Here are some points:
[ 0.2 -1.1 -0.7  1.1  0.3 -0.9  0.2 -1. ]
[-1.4  2.6  0.3 -1.2 -0.9  3.3  1.4  1.4]
[ 0.   1.6 -0.8 -1.  -1.5  0.7  0.9  2.1]
[ 1.5 -1.3  0.6  1.   2.4 -1.6  0.1 -1.1]
[ 0.3  1.1  2.1 -0.3  1.5  2.4  0.8  0.5]
[-0.3  1.9  0.4  0.8 -2.   1.5  1.6 -0.8]
[-0.5 -0.1 -0.6  0.5 -1.3  0.1  0.2 -1.5]
[ 0.2 -0.1 -0.1  1.8  0.4  0.7  1.7 -0.8]
[-0.4 -0.1 -0.5  0.2  0.2 -1.  -0.9 -0.3]
[-0.1 -0.2 -1.1 -0.4  2.2 -2.1 -1.6 -1.1]
[ 0.4  0.9  0.2 -0.2 -1.1  0.9  0.8  0.7]
[ 0.3  1.8  0.3 -0.1 -1.3  1.6  0.7  0.4]
[ 0.   3.   0.2  0.6 -0.3  1.8  2.2 -1.1]
[-1.3  0.5 -0.1  1.3 -0.5  3.2  1.4 -1.9]
[-0.9  0.2 -0.5 -1.8 -0.9 -0.1 -0.4  0.9]
[ 1.4  0.1  1.2 -1.8  1.4 -0.9  0.  -0.2]
12 more points follow, each with its number after it:
[-2.1  1.3 -0.6  0.2 -0.2  1.9  0.5  0.2] 0
[ 0.  -0.8  0.4  1.1  0.4 -0.1  0.2 -0.1] 1
[ 1.4 -1.1 -0.1 -0.8  0.6 -1.7 -0.7 -0.4] 2
[ 0.5 -2.3  0.3 -1.4  1.5 -1.  -1.5  0.7] 3
[ 0.  -1.   0.   2.   0.9 -1.   0.1 -1.7] 4
[-1.   1.  -0.7 -0.4  0.1  1.3  0.5  1. ] 5
[-1.5 -0.6  0.5 -0.7  0.9 -1.  -0.1  0.8] 6
[-0.3 -1.8  1.   2.9  2.7  0.3  1.  -1.1] 7
[ 0.9 -1.1 -1.   0.   1.3 -1.2 -1.7 -0.7] 8
[ 0.9  2.8 -0.9 -1.  -2.7  0.8  0.5  0.8] 9
[ 0.6 -2.4 -0.9 -0.1  1.9 -1.3 -1.7 -0.9] 10
[-1.8  2.8  1.1  1.7 -1.9  3.1  3.   0.7] 11
Which two of these numbered points are nearest to each point below, looking only along the 3 directions in which the first points spread most? Their numbers follow each, nearest first.
[ 1.6 -0.9  1.1 -0.6  0.2 -3.  -1.6  0.8] > 3 2
[-1.7  1.4  0.4  0.  -1.6  1.5  1.4 -0.5] > 0 5
[-0.8  1.9  1.1  0.8 -2.1  2.6  2.6 -0.9] > 11 0
[ 0.1 -0.7 -0.4 -1.6  0.8 -0.1 -0.5  0. ] > 6 2
[-0.4  0.7  0.  -0.2  0.4  0.5  0.9  1.6] > 5 6
[ 0.9 -2.   0.9  1.6  1.9 -1.7 -0.1 -1.1] > 4 10
[ 1.3 -1.4  0.1 -0.2  0.3 -1.5 -0.9 -1.4] > 8 2
[-1.6 -0.5 -0.1  0.7  1.1  0.3  0.8 -0.3] > 1 4
[-0.7  1.2 -0.3  0.8 -1.7  0.9  0.6 -0.9] > 0 5
[-1.  -1.5 -0.2  0.2  1.1 -0.8 -1.4 -1.1] > 8 2
[-0.5 -0.2 -0.2  0.6  0.8  1.1 -0.3 -0.2] > 1 6
[ 1.  -1.5 -1.2 -0.9  0.1 -1.2 -1.4 -1.3] > 8 2
[ 1.9  0.1  0.1 -0.3 -1.1 -0.7  0.2  0.5] > 6 1
[ 0.  -1.4  1.3  2.8  2.2  0.   0.4 -0.9] > 7 4
[-0.9 -0.8 -0.1 -0.7  1.9 -1.4 -1.5  0.2] > 2 3
[-0.3  2.8  0.1 -0.8 -2.   0.6  0.6  1.1] > 9 5
[-1.1  1.9 -1.5  1.6 -2.2  2.   1.   0.6] > 0 9
[-2.1  2.  -0.8 -0.8 -3.1  2.7  1.5  0.2] > 9 0
[-0.3  0.1 -0.8 -0.4  0.9 -0.2  0.  -1.2] > 1 6
[ 0.   1.3  0.2 -0.6  0.3  1.9 -0.6  0.3] > 5 0
[-0.3  1.8 -0.3  1.1 -2.5  2.9  1.5  1.5] > 11 0
[ 1.9 -1.2  1.6 -0.6  0.3 -1.3 -0.6 -0.5] > 2 3
